Rows are one point carried round by a steady rotation, each followed by how many ticks it has turned.
The counts run from 0 to 295.
[118 106 147 108 114 130 129 110 169 131  75 114 105 148 125 114 153 137
  99  87  99 127 165 113 106 127 103 147 134 146 142 126 124 102  92 121
  38 153 114  89 165 133 135 124 183 141 134 153  94 100 126 129 140 176
 152 104 168 144  83 161 110 107 115 121 112]  186
[ 80 131 104 114 146  95 118 116 142 117 149 137 105  85 156 135 167  96
 102 138 148 113  90 145 174 130 134 157 128 164 132  82 151 139 158 167
 137 131 181 128 123  86 142 135 146 119  96  65 117  95 116 149 159 127
 123 145  81 127 112 129 110 141 117 104 167]  197
[112 165 165 106 141 116 110 112 124 130 141 127 156  44  92 149 100 153
 117 131 126 116 126 167 138  69 102 172 129 118 148 117 159 119 108 109
 116 186 115 138 120 120 148 136 164 114 104 104  70 148 138 135 139 143
 160 118 116 130  96 151 162 136 114  91 208]  225
[133 152 123 139  88 128 122 147  74 145 114  82 161 150  87 117  83 202
 158 171 135 114 105 107 143 103 117 120 188 109  88 115 120 105 107 108
 107 116 128 121 116 128 126  91 148 148 106 119 130  97 149 163 169 145
 156 144 162 133 110 127 170 127 134 153 125]  286
[142 100 114 146 102 153 130 146 118 144 126 114 137  81 159 169 120 112
 116 137 127  99  88 102 134 171 145 148  89 118 133 120 141  68 151  84
 122 103  90  85 133  90  99 123 130 108  83 105 189 156 121 125 105 143
 103 110 133 176 134 137  99 139 148 157 100]  150
[114 135 133 126 134 136 118 133  88 102 151 134 165  98  64 158  82 142
 176 162 128 125  97 126 157 136 115 135 113  55 119  86 143 114 128  74
 129 153 105 122 119 115 109 122 130 125  73  78 133 154 127 160 126 105
 117 141  96 136 117 126 152 160 132 109 144]  256
[172 160 118 150  95 117 122 153  64 136 128 109 152 133  86 132  78 174
 164 188 164 137 122 136 135 120  89 130 195  99 108 117 117  71 108 158
 143  97 103 148  78 153 142 114 142 141 115 135 130 124 117 127 149 145
 161 162 136 133 104 106 180 129 113 152 122]  134
[130 128 127 174 136 134  79 131 144 133 158 140 118 166  99 113 106 110
  94 101 145 109 162 128 168 151  98 156 127  95 170 142 130 165 162 122
 125 123 170 103 103 139  75 163 116 117 117 140 114 131 112 162  74 172
 111 154 159 162 182 118 107  99 154 145 145]  209
[128  82 126 129 151 109 120 108 130 100 124 141  70 182  78 123 118 126
 112  88  97 167 194 127 113 144 120 122 116  78 168 154 147 143 149 153
  83 136 139 134 143 116  74 162 123 130 151 147 118 118 107 142  91 117
 114 134 137 138 149 135 139 107 110 123 128]  215
[ 99 157 165 103 192 136 128  98 120 100  93 128 109 135 111 116 134 130
 149 128  86 137 121 125 131 123 126 137 134 122 129  89 122 170 108 110
  76 147 138 112 182 120  99 141 163 169 165  80 141 124 176 164 126 173
 123 107 112 116 124 167 139 147 134  87 124]  66
[126  91 124 143 100 121 116 114 109 134 166 119 130 146  95 129  86 130
 149 132 122 174 142 132  97  66 129 119  99 119  96 187 117 117  99 128
 138 122 120 135 126 137 127 150 102 153 125 171 113 130  65 109 155  79
 150 146 109  93 103 109 171 102 108 130 163]  108
[135 106 155 163 108  81 108 132  97 174 110 108 103 129 136 140 138 129
  70 116 127 120 135  68 109 161 126 173 138 119 131 133 120 118 132 124
  76  90 145  75 123  96  58 110 136 146 133 142 174 109 105 124 118 179
 154 107 158 137 162 148 120 105 127 148 117]  181
[136 153  63 114 114 134 139 145 142  78 141 112 148 129 119 128 149 178
 193 140 162 117 153 160 147 172 110 104 152  98  92  91 132 109 118 114
 164 112 120 167 116 147 159 117 118  96 110 135 108 155 159 166 103  96
  74 147 110 162 130 106 125 159 140 149  99]  131
[124 182 144 144 154 131 115 119 150 134 134 122 135 100 167  97 189  82
 125 124 127 130 134 139 112 120 128 161 151 179 112 125 119 202 120 148
 145 127 180 120 112 155 137 155 100 132 174 120 100 132 145 130 120 180
 113 113 124 102 168 136 104 121 123 124 137]  205
[104 130 126 108 121 103 129 126 130 122 134 115 102 113 146 100 171 107
  95  99 139 107 124 151 131  70 131 134 144 194 119 137 135 148 105 183
 136 153 169 147 123 125 158 155 133 104 136 131  72  66 107 126 182 113
 136 125  97 107 127 144 124 108  92 120 166]  199
[ 77 152 160 113 117 109 140 160 125 142  99 118 149 104 108 129 102 192
  92 113 156  88 139 106 152  93 148 145 158 125 143 101 140 131 111 102
 110 172 112 104  95 117 190  97 171 109  98 146  84 121 147 146 159 143
 179 101 139 108  95 168 139 136  99 125 147]  41
[111 142 180  98 179 104 142 110 138 129 105 154  94  95 102 127 135 124
 128 145  67 167 155 146  76 111 119 179 160 107 148 117 145 147 126 125
  89 147 107 153 161 140 109 138 171 157 174 120 109 155 140 119 122 156
 164 103 131 102  91 144 153 142 109  71 128]  219
[ 80 108 132 104 174 105 136 145 159  95 172 170 116 105  72 141 119 159
 121 111 130 130 154 158 147 115 129 147  94  94 132 103 157 151 167  90
 129 169 151 144 132 110 133 141 150 102 107 125  98 159 137 162  96 100
 122 128 111 145 131 132 146 160 117  91 183]  223
[125 140 117 127 114 114  89  99 144  92 145 129 140  70  84 153 120 130
 188 180 139 164 116 159 119 119  91 161 122  98  80 104 126 114 128 114
 129 102 137 145 138 116  97 163 116 142 125  92 112 132  96 141 129 118
 129 160  70 113 121 120 163 137 117 107 170]  105
[114 130 118 130 100 112 136 176  74 142 163 101 126 155 136 123 138  85
  95 128 175 122 139 108 137 129 152  80 163 143 119 125 133 101 126 177
 156 139 108 126  64 133 142 139 101  95 105 147 100  98  93 115 184  92
 107 153 108 121 145 110 126 115  85 168 105]  16
[116 161 145 138 102 133  91 133 128 129  97  61 163  99 139 122 152 131
 107 103 118  89 150 119 137 122 127 144 131 140 131 131 126 134 108  89
  78 130 148  69 125 109 115 139 144 133 144 152 111 109 130 149 109 246
 158 101 167 145 164 154 130  84 144 150 113]  179
[ 88 162 175 138 126 148 133 150 101 152  93 118 154 138 183 109 160  72
 147 144 131 115 122 110 118 109 154 130 163 165 109 138 103 143 105 148
 104 105 135  92 115 139 141 138 138 167 161 132 149 110 142 136 173 196
 168 132 149 106 159 130 135  93 114 135  88]  173
[124 132 151 132  99 147 135 139  87 104 117  90 173 165 125 137 122 120
 195 149 132 135 139 140 131  79 143 102 129 132 110 159 120  66  76 120
 128 135  71 108 135 143 160 148 117 146 127 154 107 129 113 110 187 136
 168 157 110 110 113  97 167  95 131 143  88]  140
[123 163 149 145 125 136 105 134 141 125 141 119 135 128 158  95 173 112
 117  99 126 126 150 137  96 109 135 143 165 158 112 148 120 208 130 151
 133 118 171 118  99 142 133 143  91 127 191 162  84 140 147 134 109 182
 145  96 135  93 178 130 117 110 103 156 138]  206
[184 143 123 164 155 120  93  97  96 172 130 143  90 115 128 139  87 132
  61 132 116 140  74 139 133 123 117 133 134 121 186 149 142 140 167 167
 151 110 143 140 132 134  93 128 104 140 139 100 166 125 124 121  85 136
 129 140 155 151 157 152 142 117 166 126 146]  89
[121 110 110 119 102 149 136 122 105  76  95  72 182 157 136 135 165 129
 200 152 134 127 168 143 150  92 137  99 113 152  91 161 121  73 101 115
 146 126  90 125 130 128 174 146 121 121 136 137 106 128  87 115 171 140
 136 168  74 111 123 110 162  99 119 123 118]  139
[164 116 123 169 133  82 123 137  72 143  85 107 122 148 126 150 130 137
  74 149 121 137 141  83 107 177 136 149 151  86 161 120 129  96 142 136
 101  92  97 105  91  90  97 107 112 116 161 153 176 133 106 102 136 166
 161 105 131 112 132 141 133 112 110 132  96]  29
[123 103 135  85 188 141 125 112 174  85 122 160 105 135  96 117 129 103
 153 121  90 143 183 158 139 135 104 141  92  93 179 111 137 124 123 119
  76 160 118 125 168 140  94 179 161 131 145 112 101 143 132 149  94 167
 101 135 125 132 101 132 140 124 136  74 109]  217
[102 105 147 121 175  84 148 135 123 138 156 170  68 146  91 136 121 158
 102 119 119 168 175 130  85 136 135 150 137 103 139 135 151 179 156 132
 115 150 135 162 134 128 115 137 149 132 138 165 137 171 153 133 118  89
 157 111 138  90 131 118 165 164  91 105 147]  221
[110 120 108 157 115 129 131 185 137 106 151 131 156 190 149 129 146 110
 137 101 133  94 173  92 150 189 143 129 123  91 154 129 115 150 148 118
 146 107 115 102  76 135 123 129  79  97 156 170 144 159 128 131 103 148
 122 136 125 129 186 102 106 110 134 141  91]  24
[136 115 143 152  92 147 130 159  93 168 117 103 157 130 146 160 100 154
  88 120 133 101 132  96 119 131 159 121 115 122 132 164 141  69 132  66
 132 123  79  84 107 116 125 114 125 127  89 181 164 161 129 122 111 153
 162 107 179 154 155 116 125 105 144 168 116]  148
[149 105  95 140 133 174 135 135 141 137 161 146 132 108 136 152 102 132
 120 120 119 131 117 151 148 112 124 130  46 134 151 164 152  91 163  88
 175 126  84 135 129 123 144 135  99 109 101 138 149 198 125 127  62 106
 101 117 133 177 155 115 137 135 180 146 163]  117
[103 148 155 127 140 119 126 128  85 181 170 154 113  92  92 146  92 119
  81 143 129 158  98 115 105  94 126 152 146 126 123 128 146 138 130 157
 133 148 135 131 105 110 110 135 145 136 108 103 126 128  91 105 148  97
 165 122 117  88 104 140 159 147  93 124 192]  227
[134 133 148 154 112 115  95 126 117 155  96  94 129  99 132 131 130 132
  71 120 117  98 128  97 122 136 121 169 147 134 128 136 121 106 117 108
  69 107 133  70 122  99  85 129 135 135 135 154 137 108 118 130 130 217
 172 107 157 137 156 148 124  97 136 158 125]  180
[122 121 134 151  82 146 144 156 107 153 126  81 174 127 153 149 118 174
 116 113 123 104 132 100 109  98 163 118 113 147 115 185 141  88 119  66
 123 112  87  94 117 128 167 110 119 116 120 204 133 169 142 120 125 168
 169  94 162 142 151 126 143 111 144 163 121]  147
[160 135  90 156 120 158 123  97 162 110 106 123 188 111 159 150  98 160
 134 133 125  86  96 130 166 128 124 126  76 130 177 150 106  88 141 101
 178 134  99 128 114 110 174 112 108 104 131 119 135 144 120 110  75 126
 102 133 133 150 120 147 116 118 189 118 144]  270
[145 123 149 137 115 155 138 123 128 162 134 136 137 108 155 143 138 131
 129 145 108 170 109 137  70  87 146 139 110 161 100 199 131 131 134 118
 169 102 100 154 133 142 158 141  94 136 158 176 140 194 111  75 112 108
 164  96 123  87 132 117 147 138 134 132 138]  114
[157 163 130 118 136 122 117 134 116 103 145  93 141 125  83 111 117 205
 171 141 111 161 156 164 102 103 118 116 175 122  75 122 116 174 109 120
 116 153 145 178 144 160 118 130 128 143 161 156  79 137 163 144 116 121
 130 110 129 107 122 118 161 153 121 134 146]  100
[179 146 110  90 115 184 146 108 138 112 124 105 140 102 134 117 111 127
 158 123 101 133 101 164 127 138 108  85 125 145 130 111 131  90 113 127
 116 154  81 155 164 165 129 154 131 108 118 100  98 126 150 144 108 100
  50 126 155 191 105 128 102 133 141 139  89]  125
[ 93 147 122 119 102 118 124 137 155 124 119 112 169 130 153 100 155 112
 102 101 135  93 124  96 119  93 146 123 145 164 124 129 100 138  82 159
 123 154 135 103  90 103 170 128 120 106 123 123  60  66 110 123 182 111
 122 121 112  95 111 160  87 107  65 124 166]  47
